One turn sends every row of this set to another row. A few are shown first. Where does it send the rows asked after them?
Fifof: [  4   5 -12 -11   0   0  26   2  -4  11  -4 -22   5   9  -5 -23  29  -6]
vot: [  0 -30  -3 -12   2   6  16  -3 -10  22  -7  18   1  13 -24 -22   0  -1]
fosep: [ 20 -10  -7 -11  15   4  -1   3   0   6 -14  12  -2  14 -25 -39  10  -7]
veku: [ 11  -9 -11 -30  -9  -1  -1  -9  -4  -6   0  -7   1   9 -12 -30   6   6]
Bopus: [-18   0  13  -6   0  19   5   6  -2  16 -10  -2  -7   7 -15 -18  12   1]
lun: [  0  -5 -25 -32  -4   6  11   5 -16  17 -23  17  -6  11  14  -9  20 -12]
dib: [  1  -6 -15  -6  -1   0  -3  -6  10  15 -21 -31   4  10  -1 -32  14  -5]
mupo: [  5   6  -3   1   6  -8  13  -6   1  29 -27  12  12   9 -10  -8  24   6]
Vidi: [ 13  -1 -18 -18   3  30  11  -5 -24   6 -11 -13   6  13   8 -33   1 -15]
Zuvot: [  2  -3 -16 -13   0  12  -7 -38  -1  11 -32 -11   3  11  -4 -17  17  -7]
Dopur: [-14  -7  -7  -6  11  20  14  -8   6  18 -44  16   2  12   2 -12   7 -16]
bek: [ 36 -15 -30 -11  10  20   5  -9  -4  13 -22  -9  15  15   1 -21   3  -4]
sud: [-14   3   4 -29   7   7  24  -9   1   6 -14   4  10   2 -15   0   7  -4]
mesu: [  0   2 -13 -24   7  17  -5 -13  18  19 -30   6  30   5  -6 -23   8   2]
pidi: [  7   2 -34 -12   2  13  17   3 -19  30 -18   6  18  -7  -1 -17  14   0]
kosik: [ 26   4 -13   1  -8  -4   1  -1 -12  26 -11   2   4  15  -1   3   8   5]
gir: [  9  -5  -8 -16   4   7  21  -5   5  12  -8  25   6   2  -5 -13  38  -6]
Naru: [ -4 -12   3  -2  14  24  24   1  11   2 -12   3   6  -5   8 -15   4   5]
Lomuv: [  4 -22   2  -4   7   9  22   4  14  16 -28   6   7   9   3  -7  30  -8]
Zur: [  4  -3 -22  -8  -8  24 -17  12   6  22 -20  -8   0  24   4 -19  -1  -4]
Tubun: [  7 -12  -4 -20  -4  17  -7  -9  18 -10 -22  -8   5  17   6  -2   2  -9]
Dizi: [ -4  -3  11 -12   0  10   3  -1 -16  29  -8  -2 -16   4 -12 -14  20  -6]
tuzo: [  0   4   4 -20   0  34  13   1  -4  11 -21  -3  24   7  15 -24   1  -4]
nipi: [  6  10 -14 -11   1  18  14   4 -13   6 -21   5  -3  23  -2 -16  39  -9]
gurig: [-12 -23  -3 -14  -3   7  -5  -4   8  22 -25  19   4  21 -10  -2  -2  -2]
muka: [  6 -12  -7  -7  22   5  -5 -20   8   8 -35   7  -4  16   1   0   2 -12]
bipi: [ -4   7 -11 -14   1  11   6 -10   3  11 -30   7   7  11  -3 -23 -27  -6]
Zibad: [  7  -3  -9  -6   3  15   9   5  -7  23 -25  -3   3  14   0 -13 -29 -10]
lape: [ 11 -18   2  -8  10  19  -1 -16   5   4   3 -11   7   9 -12  -3  -6 -13]
vakar: [  6  -7 -21 -28 -22  13  -4   0  -2  -4 -13 -11  12  12  -5 -23   3  10]
Faras: [ 16  -6 -27  -1   3  17   4  12 -18  25 -15  -8  11  -9  -7 -23  15   4]
suzu: [ -1  -8  -4  -4   3  -1   2   0   3   0 -26  14   6   3   6 -29  31  11]
lof: [ 19  -5 -17 -11  -9  21  14   8   7  23 -10  -8  16  22 -10   7   0 -12]
vazun: [  4  -9   0 -22  -6  -3  13 -15  12  28 -12  15  10 -10   2 -11   5 -18]
fepu: [ 11 -11  -7 -19 -13  -2  -8 -18   9  23 -23   7  16  -8   6 -16  16 -16]
bezo: [  8  -2 -21 -14  11  14  16   7 -14  12  -3  -7 -17  27 -17 -14  18  -6]
kom: [  8 -11 -14  -9   5   1  28 -12 -29  19 -20   6  -8  -2  -7 -15   9 -14]
kaga: [-12   0 -21 -28   5   7  -3  -7 -10   1 -13  19   7  -8  -3 -11   7 -22]
gatop: [ 15  -7 -36  -9  17  23  15  -1   1  -1  -6   0   7  16 -12 -32  13 -13]
kon: [ -6 -22 -13  -4   1  16   2 -11 -10  25 -34  -1   5   8  14   6   8  -3]
givi: [ 10 -20 -19 -18   3  19 -15  -6   1  -3  -9  12  13   1   5 -15 -10 -16]
gamiv: [ 22   2 -25 -27   5   9   5 -19 -11  19 -11   4  15  20 -11 -29   7 -24]
gal: [ 29 -19 -10   0 -12   8   1   4  -7   7   0   0  -8   5   3 -25  13  -5]
kuvef: [ 18 -18 -18 -29   2  25   8 -14   4   4  -9   3   8  30   3  -2  -3  -7]
Tel: [ -3   8 -17 -16   1   9  25  25  -1  11 -10   5   6  24  -4 -22  10  -9]

lun goes to Naru
suzu goes to kon
Fifof goes to mupo
Where do these go?
gal goes to kom
Dopur goes to Tubun
nipi goes to Lomuv
pidi goes to Bopus
bipi goes to vakar
dib goes to kosik

One turn sends every row of this set to another row. A few are shown first. Where does it send the rows asked after them?
midup: [  3  -8  -3  -7  -6 -11  14   7 -16   2  28 -18 -20]
romi: [  6 -15   7  20   0  -2  19   4  20  20   6  -8   4]
pamu: [  5  -8 -10   1 -18 -21  19  18 -10  -8   7  -6  -4]
laran: [  2  -6   2   6  -2   0 -11  16   5  22 -12 -13  -5]
mabip: [-14   2  11  -2  -6   7   6   1  -6  14  -9   5 -20]
sogos: [  4 -19   8   2   2  -9   9  -3   5  13  30 -10  19]
Miro: [ -6 -27   1  -4  -6 -19  20  14  21   2  10  -2 -13]
giz: [  1 -10  -2   0  -9  -6 -10  18   2  29  -7 -15   2]
dened: [-18 -12   8  -3   2  12  10   2  -6  16   2   7 -23]
gemu: [-16 -15  -6 -18   3   5  21  -2   1  -7  -4  11  -1]
Tapez: [ -3   1 -19  -9  -4   6  15  14   7   2  -1 -29 -10]
dez: [ -4  -3   0  -2   0  -4   2   5 -25  12  22  -7 -19]
vigid: [  0  -8  -8 -11  14   3   5  -8   1   3   4  -2  23]
subap: [ -2  -7  -7 -14   3  10   3   1   4  -3  -2 -11  23]
ril: [ -3   5   6   2 -10 -12  13   2 -18   6  22  -6 -21]
maki: [ -4  -4   7   4  -2  19  11   3  -7  19  -4  -9 -22]
Fena: [  4  -9 -13   0 -24 -17  22  16  -9   2   4  -6   8]
diti: [-16 -13   5 -18  -3  -6  16  -3  13  -3  -7  14   1]
vuni: [  6  -2   8   4   8 -14   6  -9   3  16  29 -12   5]
Bafu: [-19 -22   3 -16 -11   5  23   7   6  -7   0   8  -4]
zomat: [ -9 -26  -2 -10 -10 -18  16  17  18  13  14 -10 -14]
voper: [  5  -9 -11 -20   1  -2   0   3  -3  -2  -7  -7  19]
lub: [  4 -14   2   0   8 -14   7  -5  -8  13  32  -4  10]
Suku: [-20  -1  11   4 -10  10  13   9  -7  15  -6 -14 -18]
nifav: [ -9  -3   5   1 -10 -14  14  11 -14   7  26 -24 -14]
lora: [-23 -17   7  -8 -12  -2  25   5   9   0 -11   3   4]
kagup: [  4   4 -17  -6   1   2   7  14   3  -6  -5 -25  -4]
vazev: [ -2 -12   9   2   5 -16   4   1   6  18  23 -23  16]
num: [ -9 -23   4  -9 -11   0  29   2   4   0  -5  14  -3]
rofe: [  2 -12   0  14  -7   4  28   4  18  22   2 -10   6]
lili: [ -8  -7  -5 -15   0  -8   6   4   4  -3  -5 -15  26]
Muzo: [  0  -5   0  -2 -12  -6   5  11 -23   3  28 -17 -10]
vun: [-14 -10  14   2  -7  16   3   8  -5  20   3  -5 -19]
nop: [  1   1  -7 -18  10  -8   2  -7   7  -4   5  -9  18]
Rutig: [  9 -22   7  -3   9 -12   2  -3   9  20  23 -12  10]

Tapez goes to giz
vigid goes to dened
Miro goes to pamu
Where do these go?
vazev goes to lora
diti goes to ril
midup goes to voper
subap goes to vun

